Each row is where one point has got to under a steady rotation. How many ticks took it there?
The counts run from 0 to 410.
[133 108 134 147  93  82 149 147 133  76 145 156 111] -> 142
[ 88 138 121 118 145 153  93 120 107 159 107 106 171] -> 276
[152 110 128 119  93 112 133  82 139 109 113 114  72] -> 182
[106 154 100  95 130 145 137 178 122 124 105 133 147] -> 42
[113 159 109 144 126  87 167 125 131 137 156 152 192] -> 369
[133 167 136 141 143 121 120 138 166 138 188 166 114] -> 26
[148 126 137 120 180 169 152 104  91 157 138 153 127] -> 1
[ 69 139 178 151 133 133 109  96 132 107 126 143 155] -> 272
[148 146 112 100 131  69 134 170 164 135 142 132 138] -> 82
[ 71 137 127 114 119 161 156 110  91 128  95 119  82] -> 274
[105 131 147 130 154 168 186 124  91 145 129 150 107] -> 326
[103 145  94 119 130 117 154 146 137 138 160 164  76] -> 371
[121 144 142  73 154  92 120  91 129 102 156 125  80] -> 292
[ 93 144 123 140 163 110 111 162 138 152 113 128 185] -> 381
[137 127 116  96 160 103 141 128 159  93  88 142  95] -> 64
[ 85 127 148 168 119 161 114 124  83 166 153 155 123] -> 268
[ 89 123 129 196  99  98 129 124 162 143 132 151 122] -> 149
[158 143  96 135 153 141 107 122 112 179 175 155 145] -> 360
[103 102 140 154  98 182 156 112  90 143 101 112 130] -> 216
[162 105 119 148 132 127  75 102 152 177 131  98 131] -> 184
[122 133 107  87 152 160 100  81 121 154 106  98  93] -> 288
[111 123 160 136 152 158  91  86  92 147 129 145 118] -> 281
[145 114 103 155 101 150 110  70  98 147 175 124 132] -> 242
[ 82 114 155 169 155 102 123 122 126 105 120  67 159] -> 219
[190 106 110 132  79 136 120 151 119 110 127 135 152] -> 133
[142 129 160 154 124  88  96 112 164 116 155 124  85] -> 188
[138 112 109 104 126 157 135 110  83 132 111  76 122] -> 230
[ 99 113 174 170 113 165 140 105 130 122 116 126 123] -> 215
[ 79 121 177 144 122 115 138 125 152  95 110 103  94] -> 214
[142 141 120 145 180  99 119  83 174 137 107 147 121] -> 403
[157 140  97 107 157 126 162  87 105 124 142 122 175] -> 10
[171 130 102  76 145 118 126 127 135 100  80 125 149] -> 401
[186 113 123 125 152  86 139  79 140 136 142 182 117] -> 71
[152 101 107 132 154 170 148 155 124 134  62 113 111] -> 112
[119 126 114 101  79 156 115 138  67 146 173 132 144] -> 256
[148 155 126 139 102 161 158 113 135 147 146 192 125] -> 365
[149 110 164 151 108 110  85  94 147 106 112 113 167] -> 180
[111 135 114  87 176 105 135 153 101  96 123 101 151] -> 336
[154 152 113 131 136 123 127 112 200 151 114 144  99] -> 78
[130 127 118 133 164 185 150 114 101 149 114 118 166] -> 334
[ 90 132 109 148  97  97 120 161 176 107 121 105 124] -> 148
[135 135 146 134 116  87  82 109 132 102 177  97 146] -> 245
[ 78 155 159 111 139 126  90 149 131 101 122  99 143] -> 271
[196 110 105  99 146 118 133 114 134 135 121 176  77] -> 72
[124 121  90  98 172 156 120 151 126 158  85 133 126] -> 393
[104 154 130 146 179 177 154 101 135 152 126 132 133] -> 333
[157 167 121 104 151 143 101 116 165 123 135 134 174] -> 355
[154 147 150 107 124  98 113 111 106 148 157 131 183] -> 303
[146 153  91 144 174 152 124  87 157 146 137 124 112] -> 346
[ 99 144 140 149 172 160 130 131 163 122  89 168 102] -> 52
[159  94 131 165 137 165 176 115 119 127  78 144 109] -> 111
[117 132 101 106 159 137 173 135  71 125 102 104 167] -> 335
[ 96 134 117 153 140 119 181 115 113 138 102 188 135] -> 45
[ 84 100 109 149 140  87 119 146 144 110  95 100 124] -> 161
[148 143  91  87 164 100 129 123 138  95 146 120 135] -> 349
[157 134 110 151 126 134 114 114 170 188 134 150 126] -> 79
[135 120 141 116 159 154 129 159  89 122 101 151 179] -> 387
[114 109 192 160  78 132 136 126 147 149 143 138 113] -> 202
[139 112  97 125 166 150 112 141 143 125  69  86 137] -> 113
[125 110 142 169 152  91  84  94 156 112 119 122  91] -> 175
[157 127 123 177 141 127 126  80 167 110 106 140 122] -> 123
[111  95 139 184 113 182 101 139 125 153  88 132 157] -> 158
[139 151 117 112 159 120 142  89 125  88 107 144 176] -> 343
[118 137 125 155 108 130  95  54 150 128 156 120 104] -> 241
[119 135 124 117 143 127 141  44 104 114 118 142 123] -> 286
[ 89 161 148 102 109 119 176 155 125 102 155 143 114] -> 318
[138 137 119 124 164 151 107 100 190 125  88 158 100] -> 65
[120 149 165 121 176 139 130 151 125 116 124 126 186] -> 329
[109 149 110 113  59  97 147 114 129  95 154 110 138] -> 252
[100 121 160 168 143 167 117  66 142 112 126 107  98] -> 228
[129 124 128  78 145  77 129  70  96 109 125 123 134] -> 291
[177 103  98 156 122 145 144  90 131 127 106 136 101] -> 124
[ 98 147 128 158 100 142 117 109 150 153 186 134 109] -> 254
[161 142 104  73 121 176 131 133 118 127 139 149 115] -> 353
[119 122 142 170 101 158 105 161 167 140 145 137  95] -> 144
[142  98 147 105 122 139 110 125  89  75 117  95 147] -> 225
[112  95 170 147 113 157 116 145  90 142 131 107 169] -> 211
[103 115 158 167 137 148 108 175 106 163 147  95 126] -> 210
[134 123 145 122  72 130 142  84  98 100 170 141  90] -> 247
[127 128 138  53 144 138 110 125  77 101 118 113 140] -> 283
[127 137 113 127 203 108  87 133 138 141  97 117 159] -> 394
[100 105 160 154  94  99 145 155  97  87  98 159 122] -> 155
[159  82 128  96 120 141  80 142 126 110 112 104 102] -> 178
[177 107 101 115 150 135 129  99 113 166  97 141 114] -> 405
[125 123 180 175 121 115 170 139 151 113 115 189 129] -> 97
[ 85 171 111  98 157 105 153 157 126 125 124  93 147] -> 323
[152 112 136 115 123 121  59 127 158  98 108  87 143] -> 179
[ 95 149 173 151 113 110 134 111 132 122 174 151 150] -> 259
[ 79 124 130  84 126 139 113 179  83 103 133 100 126] -> 270
[ 95 148 134 152 155  88 140 147 106 125 104 157 173] -> 382
[125 102 115 119 152  75 115 125 143 101  96  87 100] -> 174
[108 137 129 108 154 105 167 143  90  87 100 182 151] -> 50
[ 89 139 153 122  76 130 143 119  94 110 153 160 118] -> 260
[147 156 141 123 134 120 149  62 158  99 155 151 162] -> 18
[109 141 104 117 184 155 126 176 133 158 119 128 115] -> 47
[182 120  91 106  94 111 120 157 165  91 123 116 138] -> 134
[142 124 135 117 132 175  62 122 129 118 165  83  95] -> 236
[149 100  76 131 152 135  93 144 152 142 116 106 125] -> 126
[135 102 170 133  58 167 151 128 109 151 132 131 120] -> 203
[162 117 100 171  93 125 144 108 135 146 142 162 120] -> 137
[ 98 132 121 140 179 162 112 156 124 155 111 165 101] -> 385
[122 154 151  86 125 103 157 121 139 102 154 131  87] -> 305
[128 158 141  94 141 132  80 116 140 177 174 100 154] -> 302
[175 139 120 114 170 106  79 145 160 147 129 114 148] -> 407
[110 136 133 145 162 105  93  96 142  99 144  69 141] -> 232
[134 107  90 120 155 146 149 130 105 152  87 161 118] -> 392
[134 127 112  97  88 157 131 114 138 114 167 112  70] -> 248
[114  98 171 165 140  91  93 122 109  86  93 124 161] -> 167
[109 102 154 147 156 172  95 147 121 132 124  89 113] -> 223
[137 108 148 151 117 161 179 166 115 123 100 162 117] -> 98
[148 144  98  90 103 165 157 143 116 148 139 173 124] -> 366
[123 100 138 156 157 128  76 163 129 120  85 102 156] -> 166
[ 89 123 161 165  90 101 127 139 139 136 129  89 169] -> 206
[134 142 137 116 119 189 157 125  95 172 135 129 170] -> 321
[120 124 114 106 111 161 157 172  93 137 108 170 162] -> 41
[141 109 115 136  65  95 170 128 137 140 149 126  81] -> 195
[135 107 103 143 157  80 166 123 114  91 100 133 109] -> 116
[107  90 130 138 127 121 132 109 122  95  76 128  63] -> 169
[183 116 134 120 125  91 147 106 126 107 131 173 130] -> 409
[ 92 166 149 139 121 186 152 134 142 176 152 144 128] -> 320
[150 129 115  99 106 140 167  81 111 152 157 138  83] -> 300
[100 121 177 159  97 105 132 135 164 139 156 122 101] -> 201
[133 165 117  76 135 113 109 122 161 109 128  91 139] -> 297
[149 108 136 121 131 123 136  69  94  98 148 131  99] -> 234
[154 161  83 112 132 158 109 127 162 156 172 117 125] -> 21
[159 128  82 136 107 131  96 179 148 158 156 110 114] -> 139
[163 166 121 100 107 141 182  76 154 109 141 169 139] -> 19
[126 136 113 126 128 108 142 157  98 129 155 180 188] -> 36
[ 57 143 144 157 141 130 110 119 118 155 146 131  95] -> 267
[120 117 122 142 141  86 201 148 126 118  74 126 106] -> 103
[108 105 149 167 123 118  91 191 134 127 124 121 169] -> 153
[188  91 152 119  72 147 122 119 102 150 128 130  97] -> 190
[146 100  98 121 160 132 150 120 104 140  91 170  93] -> 59
[156 125 133 126 186 154  74 132 130 139 112 141 158] -> 61
[ 89 145 145  91 151 124  81 115 149  83 104 102 142] -> 284
[147 146 145 145 147  65 115 146 174 133 154 146 132] -> 83
[ 77 143 126 107 139 184 119 132 117 148 101 111 101] -> 275
[182 117 123 110 150 140 119 120 110 109  89 151 176] -> 400
[169 153  85 109 131  97 143 129 119 137 169 142 176] -> 23
[126 161 127 102 149 138 119 171 136 182 167 115 145] -> 315
[146 148 118 139 114 168 137 134 115 155 174 177 128] -> 27
[114 151 114 100 128  89 172 164 107  99 151 174 142] -> 37
[ 86 166 135 122 123 113 151 169 172 101 126 152 124] -> 376
[116 145 159 135 128 110 137 148 110 142 182 142 190] -> 316
[148 143 136 150 165 123 134  82 151 105 171 181 126] -> 351
[ 83 138 129 109  81 173 151 141 112 127 153 137  94] -> 261
[143 114 114 152 172 112 136 134 140 125 105 115  72] -> 117
[103 133 131  87 176 178 147 163  94 141 138 117 101] -> 327
[102 131 121  96 153 130 132 167 116  87  83 152 150] -> 388
[126 109 132 150 134  99 182 136 127 110  88 132 179] -> 102
[ 96 139 109 148 148 144 120 160 150 170 163 174 108] -> 372
[ 99 155 128 108 132 134 187 123 120  73 107 132 116] -> 331
[ 91 110 133 145 104 127 144 163 133 107 100 141  81] -> 156
[ 84 153 138 135 112 154 105 137 117 144 149 115 170] -> 263
[141 122 104 111 139 164 136 113  98 140  83 150 162] -> 54
[104 159  98 115 177  98 109 149 149 122  88 112 160] -> 56
[121 157  95 110 185 111 128 112 162 110 150 126  97] -> 12
[156 110 145 128 119 157  77  90 114 110 145 100 176] -> 237
[ 79 113 120  96 145  95 148  92  71 103 109 114 137] -> 278
[117 136 115 100 119 106 154 189 116 115 122 154 157] -> 375
[148 154 101 121 124  90 147  83 139 105 150 152 178] -> 356
[151 124 125  87 182 176 143 124  98 120 137 137  93] -> 340
[103 132 111  95  99 120 113 174  89 129 178 105 131] -> 257
[150 120 154 149 105 120 114 128  90 166 157 113 164] -> 198
[ 98 112 108 125 109  94 136 162  97 117  77  94 160] -> 160
[179 120  80 103 120  92 135 166 129 160 127 134 144] -> 81
[108 142 120 120 114 111 105  78 160  93 143  93  85] -> 240
[133 123 116 131  87 130 120 127 144 172 141  98  68] -> 196
[145 153 138 132  87 154  99 130 138 122 174 102 176] -> 250
[152  82 140 168 139 121 103  80 116 128 117 156  97] -> 176
[ 95 148 133 125 161 129 137 141 159  86  71 143 136] -> 389
[134 145 138 117 183 154 113 110 127 108 119 117 191] -> 342
[143 159  85  95 116 162 127 170 161 159 134 128 142] -> 367
[112 158 108 141 143 135 106 180 133 177 159 146 164] -> 35
[169 135 115 118 138 157 147  80 115 117 166 185 118] -> 352
[188 145 124 127 124 111 106 122 153 130 133 155 194] -> 75
[134 125  97 106 148 126  98 125 123 103 132  51 124] -> 231
[ 82 140 122 124  87 127 134 128  95 126 142 103 180] -> 264
[177 137  94 103 128 122 127 142  92 120 167 153 146] -> 361
[154 156  94 119 151 143 119 121 138 166 175 130 185] -> 22
[162 132 133 109 178 112 107 124 116 110 109 161 184] -> 62
[ 78 100 148 178 136 108 115 122 140 128 109 125 122] -> 162
[135  93 161 154 149 153  86 118  99 113 134  90 156] -> 224
[146 176 128 126 157 116 102 114 166  90 156 122 161] -> 17
[158 153 106 120 174 161 115  78 129 150 128 114 177] -> 9
[100 147 148 151 172 134 133 105 164 116  82 160 129] -> 390
[114 181 129  81 110 100 150 148 149 143 154  99 145] -> 310
[ 97 127 133 123 177 130 131 158 147  82  85 159  91] -> 51
[137 125 149 107 123  56 118 128 144 102 142  84  93] -> 187
[189 135 103  79 138 154 130 135  94 119 157 142 126] -> 15
[150 112 124 150 125 131 150 171 114 186 128 155 151] -> 93
[107 176 119 143 117 115 155 127 164 104 147 167 156] -> 31
[107 102 102 145 127 136 103 204 113 142 120  98 107] -> 152
[147 158  84 116 123  96 178  92 132 117 149 148 113] -> 357
[102 150 146 105 173 161 108 174 127 140 138 103 144] -> 328
[152 123 117  94 109 156 137 190 160 140 140 136  97] -> 86
[125 122 118 139 170 100 145  86 113 127 104 180 137] -> 58
[134 121 120 130 167  89 143 110 104  97 103 177 124] -> 396
[117 100 119 150 106 137 132 152 101 131  72 119 175] -> 159
[171 106 126 170 135 154  89 136 177 141 150 142  92] -> 131
[ 91 111 136 165 118 171 108 172 155 138  92 135  89] -> 157
[152 109 120 167 166  84 147 117 120  97  93 117 165] -> 115
[113  78 110 122 151 156  99 176 101 132  94 101 102] -> 165
[157 127 130 130 165 159 129  93 107 130 169 166 127] -> 14
[159 112  99  88  90 144 116 100  84 134 166  87 118] -> 243
[150 159 103  74 154 172 104 142 167 125 150 135 144] -> 354
[107 136  98 114 117 166 158 151 101 155 109 165 133] -> 379
[149 130 129 175  91 169 102 166 141 153 128 153 152] -> 145
[103 127 135 117  96 120 113 166 160 145 113  68 149] -> 205
[134 151 106  89 162 125 173  88 124  76 112 133 110] -> 344
[123 126 123 165 147 135 141 163 148 148  98 113 195] -> 101
[162 127 120 149 164  67 115 104 172 127 138 148 140] -> 70
[128 101 132 190 173 148 122 160 136 153 109 140 111] -> 105
[127  98 147 146 104 112 128 107 109  74  76 146 121] -> 168
[123 108 131 125 161 123 131 187 135  86  96 109 138] -> 108
[125 127  91  93 162 133 129 154 120 113  64 125 157] -> 55
